Rotation paths and how fast each direction turns (degrees per step)
Each turn is a multiple of 5 degrees from 10 to 175, or 0.
Each row of a path follows its step; steps can be skipped.
Path 1:
step 1: [  1.3   7.4  -7.5  20.8   2.4  -4.1   5.3 -11.6  -3.4  -4.2   1.0   7.2
 -10.8   7.7 -13.5   9.7 -17.2   5.6   5.5  -2.3 -13.7   3.3  12.7  -0.2
 -22.5  17.4  -0.4   8.4   3.1  -8.6  27.7  -5.7  -0.2   4.3  -6.1  -3.7
 -21.3 -11.1  17.0   3.9  18.6 -11.5  -5.2  15.8   3.0]
step 7: [-13.4  -7.8 -13.1  -0.5 -13.6  -7.0   0.4 -17.8  24.7  12.0  -7.2  11.2
   1.4  -1.1   1.8  -8.9  -4.0  -8.2  -8.4   0.6  -0.6 -23.7 -10.3  14.6
  17.4 -22.2  10.4  -3.0   0.8  -4.2  21.9 -10.8 -12.3   2.6  -1.0   5.5
  -6.6   1.3  16.0  12.4  -0.2  11.4  -9.9  -4.1   1.6]
step 12: [-12.7  -6.9  -4.5  -9.5  -2.1   9.3   6.3  -8.0  -6.9   0.9  -2.0   4.4
  10.0  -8.4 -15.4  -0.6  13.7  16.8   4.9 -16.3 -20.7   1.1  -5.8  10.1
 -11.3  -4.3 -14.2   4.9   2.4  11.3  11.9  -2.0  12.9  13.3  22.8   4.7
  11.7  -7.8  27.8  16.3   2.6  18.1   4.1   1.0  -2.0]
step 25: [ -9.1  -2.8  11.2   1.4 -24.1  -1.7   3.9  10.7  -9.1   1.0   8.4   0.5
  -8.0 -12.3   6.0  -8.8   8.3  -4.7  20.1  14.6   7.6  -9.4  12.5  12.3
  23.5 -16.0  15.8   1.0   9.6   1.1  -2.2  -3.9 -10.0   8.7 -13.6  31.0
  10.6   2.7   7.5   8.5   9.1  -2.8  -1.6  -2.7   0.8]
step 28: [  2.5  -5.4  -7.5 -13.2   6.0   9.4   7.8  -9.5   7.5  -7.6  -3.1   3.0
  -4.1  -3.2  -6.5   8.8  -1.3  -5.7  -5.6  -2.7  27.7   3.4  -5.4  19.3
   8.7  -1.2 -10.8  11.1 -19.4   0.6  13.1  20.7   1.2  -6.6   8.6   9.4
 -11.4   1.4  13.7  22.0 -10.9  -9.2  -1.4  18.4 -21.6]
step 29: [ -3.4   2.6   4.2  -7.4  -1.6  10.4  -9.6   8.1  10.5 -20.9  -5.3  14.3
 -16.2  -0.6   7.9   1.0   6.1  18.1 -19.0  -6.8 -16.4  -5.0  -8.6   4.3
  -0.8  -7.0   3.5   4.3  14.0   9.6  13.6 -15.3  15.8  -6.4 -16.4 -14.0
 -23.4   6.8  16.9   1.6 -12.9   0.2 -10.0   3.4 -11.7]
step 32: [-10.9  -5.9  -7.7  21.9  -4.3   4.5  -2.0  -8.6  -9.8   3.9  20.0  -6.5
  22.6 -21.6 -21.6  -5.1  -7.8   4.7  -4.6  -3.6  -0.9 -18.2   9.6   2.8
   5.2 -16.8  20.0   4.4  -5.0 -10.3  -6.9  -6.9   3.3 -13.3  -5.9  -1.1
 -14.2  21.5  -3.8   2.7   2.7  10.1   6.5  -3.5   9.3]
step 39: [ -4.9   0.0   7.8   2.3   6.5   6.0  -4.1  -3.9  -3.5  -1.2  30.1  -5.3
  14.6  10.9   8.2   4.3 -17.6  -3.1   6.8 -10.9  -1.5  -0.7 -20.2  15.2
  -7.3  11.5   2.3 -18.7 -13.7  -6.1   7.8 -14.4 -15.6   7.3 -10.4  -0.3
  -6.3  13.0   8.5  11.6 -15.3  15.8   0.4  18.0  -6.2]
step 40: [ 14.2   7.6  -8.2  10.8   7.6  -7.5 -17.8   3.1   2.9  -0.7 -23.7  10.5
  14.9 -10.0   2.2  -0.2 -26.5  -1.0  -8.4  -5.8  -8.6  13.8 -17.0  21.7
   1.3  -4.9  -2.1  14.5  -1.7  10.1  15.8  -0.2  -7.4   3.0   9.2  -7.7
   6.3   0.7   5.4  13.7  13.6  -1.2 -11.2   6.0 -19.1]
Directions:
[ 0.4 -6.1 -1.4 -4.2 -2.8  0.1  8.3  0.7 -5.2  1.6  0.0  1.6 -1.6  1.0
 -0.1 -1.8  0.3 -3.0 -0.9  0.5 -1.6  5.0 -3.3  2.6 -0.3 -2.1  0.2  7.4
  2.9  2.8  2.9  0.4 -5.4 -3.0 -7.4 -3.9  3.3  2.8  0.4 -5.6  2.1  0.7
 -2.1 -2.0  3.6] => 65
[-2.9 -1.9  3.5 -1.5 -3.4 -3.2  2.9 -2.1 -0.9 -5.0 -0.5 -3.3  9.3 -1.1
 -2.2 -6.4 -0.8 -3.3  1.6  2.0 -9.1 -0.9  0.3  0.4 -2.2 -0.8  0.4 -4.9
 -1.3  1.2 -1.8 -3.5 -3.7 -4.2  1.5  3.3  3.1  1.0  1.9  3.0  1.6 -4.8
  3.6  3.1 -0.5] => 55
[ 6.2  7.4  1.9 -1.0 -0.1 -0.2 -4.0  2.4  0.3  5.0  2.1 -0.8  5.2 -6.7
 -4.2 -5.1  2.8  2.6  3.1 -3.7 -0.8  1.3 -4.7  3.8 -0.9 -2.7 -0.5  1.1
  0.6 -1.7 -3.4 -1.4 -2.0  1.0  0.7 -5.2 -0.4  3.0  1.8 -5.4  2.3  5.8
  1.8  2.1 -2.9] => 40
[ 2.2 -0.6 -1.6  0.8 -5.3  2.4 -7.1  6.8 -4.7 -3.7  8.5  0.6 -4.6  5.1
  1.0 -3.1  0.4 -0.2  0.6  0.9  2.2 -1.5  3.4 -1.8 -5.4 -3.3  3.3 -0.8
 -3.2  2.2  1.1 -3.4 -5.1 -4.2 -0.5 -0.1 -3.3  0.0 -1.4  0.9  1.6  1.5
  4.7 -2.3 -0.9] => 155
[ 0.6 -1.4 -6.1 -1.2 -0.7 -1.1 -0.1  2.4 -6.5 -1.2 -0.6 -6.0  1.9 -0.7
  4.5  1.8 -1.4 -1.4 -0.9 -7.3 -1.5 -3.7 -2.4  2.6  3.8  1.9 -4.9 -3.4
 -1.6  2.3  2.4 -6.9  1.0  4.8  2.0  4.5  1.0 -1.0 -3.5 -5.2  2.8  1.0
 -2.3 -4.9 -3.4] => 80
[-3.4  0.1 -0.1  3.0  1.0 -5.5  2.1 -1.4 -0.3 -2.9  4.6  0.3 -1.6 -3.3
 -0.2 -4.4 -6.5  3.8  1.6 -1.6  5.0  0.8  0.2 -8.0 -1.7 -1.7  1.0  4.6
  1.3  0.8 -5.0 -1.3 -3.7  2.9  1.5  3.0  1.8 -1.3  0.9 -0.9  5.2 -0.4
 -9.0  2.7 -3.2] => 45
Path 2:
step 0: [-12.8  12.1  -8.2  15.3 -19.2   4.8 -10.4  10.1   7.1   4.0 -17.0 -12.6
  -6.2   6.1  -1.0   3.5   1.8  -7.8  10.4  15.8   7.8   9.1  -1.5  -7.0
  -3.1 -13.7  12.9 -14.0  17.2   0.1   9.4  12.7  13.2  21.7  -5.9 -11.7
 -18.0  -3.9   6.3  21.5   1.0 -21.9 -10.5 -19.4  -8.5]
step 11: [-10.7  13.5 -17.5 -13.7   6.0  12.0   0.9   4.4 -18.6  12.3 -10.1  -3.6
  -7.2  -5.8 -13.1  -5.5 -11.4  -6.6  19.9  11.0   5.2  -4.8  -9.5  -4.7
   7.6  -2.8  27.5  -2.2 -24.0  15.6  -3.0   6.9 -19.3  20.8   7.0  -4.4
   2.4   0.1   2.5   7.9  -0.7 -16.8   3.2 -24.6  -1.5]
step 13: [ 14.5  25.3   2.9   8.2   6.8  -2.9 -17.4 -12.1  -8.8   7.5   3.2  -0.6
  -6.3 -13.8  16.2   1.8   8.5  -1.4 -17.3   6.7  14.0   9.3   0.6  -7.8
  -3.4  12.2  12.2  -9.1  15.2 -13.1  -0.3 -17.8   3.2   5.2 -18.2  -8.4
   2.3 -22.2  -3.7 -14.0  16.6  19.4   4.0 -12.8 -16.9]
step 14: [ -3.9   8.5  13.0  20.6 -13.6   1.6   6.3   6.6  19.0  -9.9   5.0   7.4
  -2.7  10.1   0.0   9.3  -8.8 -10.3  -0.7  27.7   3.2 -26.7 -19.1  12.6
  11.6   2.6  24.2  -9.2   6.3  19.2  -8.5   4.9   2.1  12.6  11.2   5.0
   2.9   2.1 -10.1 -14.5   8.9   3.8 -13.1  -6.8 -10.5]
step 16: [ 11.7  -7.0 -28.0   7.9   5.3 -20.3  -5.9   7.7 -25.4   8.9   9.0   3.1
 -19.0  -3.0  -4.3  -7.0  17.2  13.1   6.9 -10.9   1.5  -5.0  -5.8  -8.0
   2.5 -19.1   5.6 -16.4  14.6   0.0 -12.2   1.8  -9.0  12.8 -10.1   9.5
 -10.0  -5.4   5.1  17.6  17.0   0.8 -17.5   3.0  -9.1]
step 18: [-25.5   9.2   1.1 -13.8  -1.8   5.7  -4.8   1.8   1.5 -12.8  -4.7  21.8
 -11.1  -7.0   6.0   9.6  -8.6 -16.9 -13.6  10.3  17.5  13.1   6.2   0.2
  10.9  -8.7 -13.1   6.2  -3.8  -3.4  -4.9  11.2 -10.0  21.0  -6.5 -23.3
  -7.1 -13.8  -4.6  13.5  19.1   1.2  20.3  -8.0   9.7]
step 25: [ -8.8  -2.4   4.1   9.8 -10.7   1.0 -22.6  18.1  -2.9   0.6   0.7  -8.3
  -0.6 -13.9  -7.6  -7.4 -14.7  -5.2   6.0  27.1  -3.5  -3.1   0.3   1.6
   8.5  15.5  -8.5 -16.9  -2.5 -11.7 -17.9   5.2 -18.1  18.0  -7.4  -3.9
   3.2 -10.6 -12.7 -11.2  15.5   2.6 -25.4 -17.3   9.9]
step 40: [ -6.2   5.3  16.6  -8.8  -0.2  11.9   9.0   2.6   2.9   0.8  -3.2 -13.1
 -25.4   6.3 -18.8 -11.2   3.6 -20.0   6.7   1.7  -7.3  14.5 -16.4  -1.1
  12.4   7.7  10.1  -1.9   6.6   8.6   5.3  25.4  26.8   1.8 -14.4 -10.5
 -21.7 -16.0  -4.1  -5.2  -6.2  11.5   1.3  -4.1  -8.4]
step 44: [  8.9   7.2  -5.9  -7.3  -0.3   0.2 -10.4  -1.0 -20.2  -9.5   0.6   3.9
 -16.1  -2.8   7.4   2.4 -17.0   9.6  -6.1   1.7   7.0  -1.3  -0.6  -9.5
 -13.9 -11.6  34.1 -13.3 -12.6  21.2  -5.3  -1.0  -3.5  20.5  -7.7   8.1
 -16.6 -11.4   7.0  17.6 -10.3 -20.6   6.3  -7.3  16.2]
Directions:
[-6.3 -2.1  0.5  2.0  0.3  3.6 -4.2  1.4 -3.5  0.4  1.1 -1.8 -1.8  6.1
 -2.1 -4.0 -2.7 -0.4  0.3  1.5 -4.5  3.1  0.6 -2.6  1.8 -0.4 -8.6 -0.3
 -2.0 -0.7  2.0  3.9 -4.9  2.2 -1.7  0.0 -7.3  4.2  5.1  0.8  4.9  0.8
 -2.0  3.8 -4.3] => 45
[ 0.3  0.0 -5.3  5.4 -3.2 -1.1 -6.8  2.6 -2.1 -1.6  1.5 -2.1  4.4  2.8
 -0.2  1.0 -4.1  1.4  3.2  1.8  2.7 -1.0 -1.1 -1.2  3.1 -1.3  4.2 -0.5
 -1.8  2.8  0.4 -6.7  0.6  3.7 -1.2  0.5  1.1  6.1  4.8 -1.5 -5.6  1.3
 -6.6 -6.4  2.4] => 130
[ 0.8 -7.3 -7.0 -1.7 -1.3 -1.0  5.4  2.3  0.2 -2.5  3.9 -1.1 -1.1  3.2
  3.9 -5.1 -1.2 -5.3 -0.4  3.4 -0.8 -0.4  3.8 -2.9  2.0  3.0 -1.3  0.7
  4.6 -2.2 -1.4 -2.0 -1.9 -3.6 -1.3 -3.0  2.0  5.5  0.1  1.5 -1.2  0.3
  8.2 -0.7  5.9] => 25
[-2.4  1.4 -1.2 -5.7 -1.9 -4.2 -1.2 -0.9 -3.6 -3.6 -0.3 -3.9 -5.0 -2.0
  3.4  5.7  1.7  1.1 -5.1 -0.3 -0.2 -3.4  6.6  2.7 -1.7 -1.3 -2.6 -1.8
 -6.1 -0.7 -4.9 -6.8  2.9 -0.9 -7.7  1.7 -0.1  2.4  2.0  0.6  3.0  1.7
 -0.5  2.6 -1.1] => 125
[ 1.1  0.2 -4.5 -2.9  4.0  5.8 -3.0  3.6  4.8  1.5  0.7  2.5 -1.1 -0.6
  0.6  1.1 -3.0  5.7 -2.0  1.0 -0.9  0.1 -1.1 -5.2 -2.2 -0.2 -7.2  0.8
 -1.8 -4.3 -8.8 -0.8  3.2  4.5  4.3  3.3 -0.8 -0.8 -4.7  1.7 -2.4  2.1
 -1.6 -0.5  5.4] => 110
[-6.3  2.0  0.8  4.7  0.4 -0.5 -0.5 -0.1  6.4 -2.1  0.1 -2.7 -0.3 -3.5
  8.3 -1.6 -6.6 -7.4 -0.8 -5.9  1.4  1.5 -1.8 -3.8  1.2 -0.8  1.0 -0.3
  1.3  2.5 -3.3 -2.8  4.0  1.2  2.4 -0.1 -0.3 -2.8  2.9  3.2 -2.0  1.4
  1.9  4.5 -5.4] => 80
[-4.0 -0.2 -1.0  3.6  7.0  4.4  0.5 -0.6 -1.3 -3.1 -5.3 -3.2  6.8  0.3
 -2.3 -0.7  3.0 -3.4 -2.0  8.4  6.0 -3.5  3.1  3.9 -3.0 -2.3 -0.7 -0.7
  3.9 -2.2 -3.9  0.6 -0.5  3.6 -0.4 -1.6  3.2  0.8 -1.2 -3.9 -1.9  1.3
  0.2  4.2 -3.4] => 100
